In the rows, zero is written as 128.
Each path below is one point turned by a fixed rotation once a step. After each direction that follows a path, write how fast that rotation turns it, in degrees per step (0 if it stays still).
Each turn is a multiple of 5 degrees from 10 to 175, or 0.
Each row of a path follows its step; steps can be skipped.
Rotation 1:
step 0: [118 127 124 124 128 129 132 133 141 122 125 130 126 133 133 129 130 132
 119 134 117 114 131 126 126 137 125 137 129 134 131 126 127 125 135 128
 130 137 120 124 141 143 121 133]
step 1: [137 130 128 134 142 123 129 136 136 122 133 129 130 135 125 121 133 122
 133 125 125 138 120 137 117 124 127 124 118 121 116 132 133 132 124 132
 132 132 120 136 127 131 134 118]
step 2: [130 134 123 130 111 130 126 130 128 123 118 122 125 117 130 132 130 112
 128 122 133 130 130 118 132 124 122 124 130 133 131 136 130 138 146 127
 128 134 128 132 128 124 133 128]
step 3: [122 125 123 131 122 123 127 123 119 123 132 129 124 128 138 127 120 143
 135 134 129 118 129 127 124 126 126 133 128 128 126 121 138 126 122 123
 131 130 119 121 127 134 150 128]
step 4: [141 134 126 131 137 129 129 126 126 130 128 133 131 127 135 125 130 123
 127 126 120 133 134 123 129 112 128 125 126 133 126 114 134 129 121 131
 126 137 132 133 142 138 115 136]
step 5: [125 118 127 125 136 126 119 142 128 121 121 121 128 125 127 127 132 134
 127 138 122 126 125 129 138 133 122 135 123 125 117 135 129 132 137 120
 130 141 135 135 129 116 128 127]
step 6: [128 131 113 121 128 134 127 123 124 118 127 136 123 131 134 120 125 125
 141 122 119 135 123 123 122 135 117 121 124 128 134 127 124 137 123 134
 121 125 121 124 115 124 129 126]
step 7: [126 123 121 127 129 130 131 127 119 134 133 127 122 113 134 135 144 124
 130 132 135 122 121 119 120 117 135 123 132 127 128 120 125 127 130 125
 139 121 137 132 134 125 135 132]
step 8: [128 124 130 113 121 136 128 138 134 124 131 137 117 135 127 129 118 137
 122 135 131 130 140 124 130 135 129 122 130 127 127 124 132 122 123 126
 125 142 134 127 138 133 131 130]
step 9: [136 116 120 136 139 128 134 134 132 125 121 123 130 142 128 123 128 117
 135 133 130 128 125 135 120 129 129 134 121 132 121 119 131 134 128 128
 119 121 139 128 122 134 122 124]
[125 127 129 127 129 133 127 125 128 129 129 130 128 126 131 128 129 131
 127 130 131 128 131 131 128 127 130 128 126 130 130 127 130 127 127 129
 129 127 128 131 131 132 129 132]	90
Rotation 2:
step 0: [134 126 131 122 136 123 132 129 133 131 136 112 126 131 138 129 126 134
 124 123 139 126 121 124 132 130 122 130 126 126 121 119 130 133 124 122
 123 147 129 135 117 124 134 132]
step 1: [108 123 124 124 129 123 133 137 121 143 135 132 132 134 130 123 135 122
 129 125 121 120 117 128 126 122 141 124 132 128 126 124 129 125 130 128
 126 137 127 135 133 132 124 130]
step 2: [137 123 134 124 129 132 124 138 129 128 130 122 124 141 120 130 133 135
 140 116 130 131 123 122 129 130 135 140 125 122 128 130 132 139 125 133
 123 127 125 142 118 132 126 134]
step 3: [126 129 137 130 121 126 133 127 117 133 130 126 129 126 136 139 136 127
 131 119 128 112 123 120 130 130 134 133 129 143 124 115 129 130 127 125
 135 130 123 119 128 132 116 131]
step 4: [125 137 127 127 137 139 123 136 129 129 122 138 131 138 121 128 129 140
 129 130 130 132 119 128 133 132 126 124 121 137 128 124 119 139 129 130
 126 144 125 133 121 131 120 133]
step 5: [117 131 126 118 125 139 129 122 132 139 130 123 111 137 128 131 127 128
 132 127 124 116 130 121 129 124 132 139 130 146 130 130 131 127 135 123
 123 124 131 128 126 124 128 128]
step 6: [135 120 125 136 131 131 128 122 119 134 134 130 121 133 132 131 133 140
 124 140 135 122 124 134 135 126 129 134 120 127 138 131 126 131 131 132
 135 135 124 135 121 141 126 140]
step 7: [120 121 121 129 133 128 129 134 132 132 127 129 121 129 116 128 135 129
 121 133 135 119 138 112 126 124 129 131 138 141 121 122 132 130 121 140
 129 134 121 123 128 130 132 129]
step 8: [126 127 127 133 128 145 135 124 130 121 140 134 124 141 140 128 129 126
 120 132 138 126 120 126 133 132 123 129 132 125 124 122 128 129 125 130
 118 124 121 143 124 134 124 126]
step 9: [126 124 123 127 134 133 131 137 131 131 134 127 119 119 130 139 127 120
 132 122 118 119 129 120 128 126 127 127 131 134 125 132 118 131 132 142
 141 134 127 140 135 138 133 126]
[130 126 130 127 125 129 127 125 129 127 130 128 125 124 131 130 129 126
 126 127 127 130 129 128 128 130 130 132 125 129 132 126 128 128 125 130
 126 128 132 131 127 128 127 127]	120
Rotation 3:
step 0: [126 127 122 120 126 108 136 126 124 126 128 132 127 131 129 143 128 116
 127 126 124 130 118 123 125 124 121 116 129 123 133 118 126 134 129 131
 126 128 121 139 122 123 129 129]
step 1: [131 130 126 130 119 124 119 126 134 126 138 124 127 140 124 129 126 127
 118 126 122 128 118 128 126 124 118 131 128 121 126 128 133 131 148 128
 133 111 129 137 127 125 134 125]
step 2: [133 128 112 120 129 126 126 122 120 137 129 130 119 129 126 134 138 131
 112 124 134 121 124 122 126 125 121 130 135 125 120 128 122 123 131 131
 118 128 127 142 137 131 127 129]
step 3: [135 126 129 119 122 114 124 123 132 128 125 126 125 119 129 123 117 122
 110 130 133 136 124 130 121 131 130 125 134 123 127 121 125 126 133 122
 116 125 140 130 123 122 137 124]
step 4: [132 131 127 131 128 127 122 125 113 128 129 125 141 134 136 130 124 132
 113 123 140 131 125 121 125 129 125 114 138 121 124 130 131 128 137 138
 126 122 127 124 121 125 120 130]
step 5: [135 125 123 129 133 130 122 125 127 137 122 130 128 124 140 123 133 115
 128 122 125 130 121 117 118 138 130 120 134 124 122 130 117 131 132 126
 130 113 133 131 133 131 133 118]
step 6: [132 131 140 126 133 131 125 129 136 130 127 130 127 111 128 125 127 124
 119 131 139 125 125 116 129 129 126 122 126 123 123 136 129 118 142 135
 125 129 125 135 121 128 118 114]
step 7: [131 131 127 125 137 121 139 123 126 125 125 135 124 123 127 135 130 131
 123 125 133 138 129 136 123 141 128 109 130 136 114 127 122 131 135 131
 139 125 128 131 119 129 125 122]
step 8: [126 128 116 131 130 125 125 131 125 129 129 125 130 122 137 123 126 121
 136 128 128 139 123 125 137 139 122 132 120 127 125 120 129 128 152 134
 134 127 133 132 119 130 121 122]
step 9: [127 122 126 122 124 121 128 132 120 137 119 133 121 123 127 129 132 127
 136 131 127 126 123 128 122 121 117 124 125 118 112 127 130 133 129 137
 132 125 115 141 115 131 124 124]
[127 128 133 126 128 126 129 124 126 129 126 128 123 132 129 127 128 126
 131 126 128 128 129 130 125 129 129 129 132 130 127 125 126 129 128 125
 129 127 127 128 128 128 131 125]	160
Rotation 4:
step 0: [126 139 124 137 135 132 132 122 121 121 128 124 126 123 138 128 129 122
 125 135 123 121 131 136 124 134 121 131 121 118 128 122 130 126 128 127
 120 133 120 127 136 139 139 124]
step 1: [121 121 122 132 134 127 126 122 127 129 119 124 134 121 121 140 139 123
 127 120 126 118 121 117 131 115 119 122 125 131 127 129 124 137 127 128
 130 130 130 124 126 132 127 134]
step 2: [128 134 132 122 122 129 123 112 130 120 125 137 124 125 120 120 124 125
 122 131 131 134 122 136 131 124 131 131 145 127 127 129 132 138 125 126
 138 131 131 125 128 127 130 131]
step 3: [125 137 136 122 131 127 131 123 121 123 133 121 128 137 124 129 130 125
 130 129 128 128 140 128 124 133 124 126 124 138 132 130 124 123 116 122
 124 141 136 127 135 130 127 114]
step 4: [115 121 132 129 135 135 132 127 129 132 137 128 129 131 126 138 138 130
 123 129 132 133 128 122 123 127 133 120 127 130 132 123 127 123 121 137
 132 117 132 125 129 116 127 142]
step 5: [126 139 133 134 121 131 129 128 125 120 127 134 124 125 134 127 121 130
 132 131 137 134 110 125 125 132 135 129 132 117 133 137 124 122 125 124
 127 120 127 129 119 129 122 121]
step 6: [129 127 123 126 124 131 120 129 119 132 133 121 134 130 130 123 133 135
 127 117 125 130 133 121 124 128 135 134 123 125 123 137 111 130 130 137
 121 137 129 136 134 127 131 119]
step 7: [124 123 119 127 120 130 144 130 127 141 130 123 128 119 134 125 122 122
 123 126 129 129 123 125 125 128 131 130 137 137 121 126 138 124 130 138
 131 123 128 124 139 126 130 133]
step 8: [129 135 128 131 131 122 129 138 123 127 128 143 127 126 117 134 118 129
 130 120 133 125 131 129 135 126 127 136 130 136 131 133 129 121 135 127
 131 121 124 127 123 140 120 119]
step 9: [131 116 135 133 133 125 125 121 136 133 129 140 128 138 126 122 122 134
 124 126 114 126 130 127 126 128 134 132 121 133 122 126 123 127 125 126
 126 131 123 145 134 125 130 131]
[130 126 128 124 125 130 130 125 127 130 129 128 127 129 127 128 125 126
 124 128 128 128 127 128 128 128 129 124 130 126 124 125 127 128 128 126
 126 125 127 129 128 127 128 133]	140
Rotation 5:
step 0: [138 131 130 120 128 128 124 130 132 136 129 112 128 124 134 124 129 120
 116 141 133 131 122 130 133 127 108 130 134 130 134 126 126 115 130 124
 118 130 124 123 136 121 135 128]
step 1: [129 126 130 136 145 131 130 122 129 116 114 117 126 128 123 133 121 132
 125 129 126 130 121 120 114 136 138 138 140 126 124 130 126 134 137 127
 130 126 128 124 133 120 118 122]
step 2: [131 124 135 134 127 135 140 146 123 132 128 121 118 123 123 118 124 125
 136 115 129 128 132 128 141 123 127 127 122 138 131 128 125 127 134 123
 124 123 128 129 115 129 114 128]
step 3: [122 117 134 123 122 132 124 114 135 141 130 131 130 119 130 124 115 130
 125 143 127 128 128 129 132 121 119 134 126 121 120 131 125 131 117 139
 131 121 133 121 121 133 123 119]
step 4: [128 131 123 139 117 115 127 131 128 128 120 132 139 138 121 123 119 134
 142 134 129 132 124 131 122 128 133 124 133 123 114 135 137 127 137 127
 135 133 124 139 130 128 125 136]
step 5: [126 125 138 124 114 121 141 122 128 118 128 127 134 138 129 131 126 121
 120 121 127 122 127 131 132 119 127 121 120 128 139 124 121 127 117 118
 122 124 116 123 126 128 132 143]
step 6: [135 130 130 125 139 120 125 123 121 136 142 129 131 126 115 124 133 126
 120 133 127 119 130 127 124 140 130 133 142 129 120 128 131 134 109 127
 126 124 121 130 132 125 135 121]
step 7: [141 121 120 133 124 126 123 132 121 118 120 135 117 131 124 126 133 129
 121 121 128 127 129 119 120 128 143 125 123 138 126 134 139 125 132 128
 121 136 137 122 132 143 124 127]
step 8: [114 122 131 127 126 129 122 126 142 126 132 146 118 126 134 122 135 118
 130 114 125 131 138 124 140 130 115 126 127 133 130 127 125 127 128 133
 123 126 122 123 135 118 123 126]
step 9: [125 137 122 132 134 135 119 130 133 134 128 131 126 114 126 130 125 134
 127 142 122 137 127 136 131 126 135 130 128 128 126 138 130 123 130 124
 142 119 120 124 139 133 145 128]
[125 130 128 133 126 128 129 127 125 129 127 127 131 126 130 129 126 130
 128 128 131 123 130 127 130 124 128 130 128 127 127 130 127 128 128 130
 129 129 127 130 124 128 128 127]	45
Rotation 6:
step 0: [130 134 132 132 125 123 136 129 141 126 129 137 131 123 136 122 127 117
 136 138 122 133 142 136 133 123 119 138 131 120 121 136 135 136 123 125
 134 138 124 131 129 129 119 130]
step 1: [136 131 124 126 116 124 131 126 135 126 124 115 136 127 127 134 118 133
 122 130 130 138 132 135 125 120 135 135 134 128 126 140 139 126 124 119
 124 140 132 137 122 131 117 122]
step 2: [135 121 131 124 124 128 122 115 137 138 132 135 131 129 128 132 118 131
 118 129 127 136 141 131 118 126 135 131 119 135 121 145 123 129 126 132
 123 129 124 136 131 128 131 137]
step 3: [135 120 126 126 123 125 130 119 148 128 127 137 132 134 132 129 131 122
 142 137 133 125 131 120 131 128 131 132 121 117 122 136 130 131 130 138
 135 131 124 144 130 127 123 126]
step 4: [121 123 125 126 123 126 138 123 132 126 130 124 127 135 127 133 125 122
 137 131 135 133 127 122 129 124 120 136 135 144 121 143 137 136 126 125
 122 130 137 138 123 131 113 125]
step 5: [126 131 132 123 126 120 125 121 128 134 133 127 134 137 130 127 114 119
 126 118 138 123 134 135 126 134 137 123 133 134 118 143 125 128 113 130
 124 136 131 132 134 122 119 133]
step 6: [125 127 116 120 120 131 117 125 133 129 129 140 124 128 144 123 121 122
 137 128 126 131 131 123 119 126 136 119 136 121 126 139 132 132 130 132
 129 138 126 141 136 123 129 129]
step 7: [121 127 130 123 120 134 135 131 133 125 128 134 134 129 131 135 123 136
 136 131 124 127 135 121 130 127 123 132 132 138 123 124 149 134 124 135
 126 140 130 142 137 126 121 137]
step 8: [135 131 134 131 121 122 133 117 122 132 119 135 128 135 123 121 127 133
 130 124 138 124 137 130 122 128 135 132 138 130 128 131 135 129 117 128
 123 137 145 140 123 131 125 140]
step 9: [134 122 126 130 119 123 111 120 127 125 125 136 122 128 135 120 129 128
 128 137 128 125 130 125 123 123 129 135 139 136 121 140 120 122 128 137
 131 148 129 128 132 121 125 134]
[125 132 128 124 130 130 129 127 126 131 128 130 128 127 129 130 131 129
 128 131 126 128 130 127 130 127 129 131 126 133 125 131 129 124 127 127
 129 127 127 126 129 125 128 129]	145
[125 129 125 127 127 129 129 128 127 128 131 132 129 129 125 124 124 124
 127 126 130 127 126 127 129 127 127 125 129 128 126 127 132 126 127 130
 127 125 127 127 128 127 129 125]	45
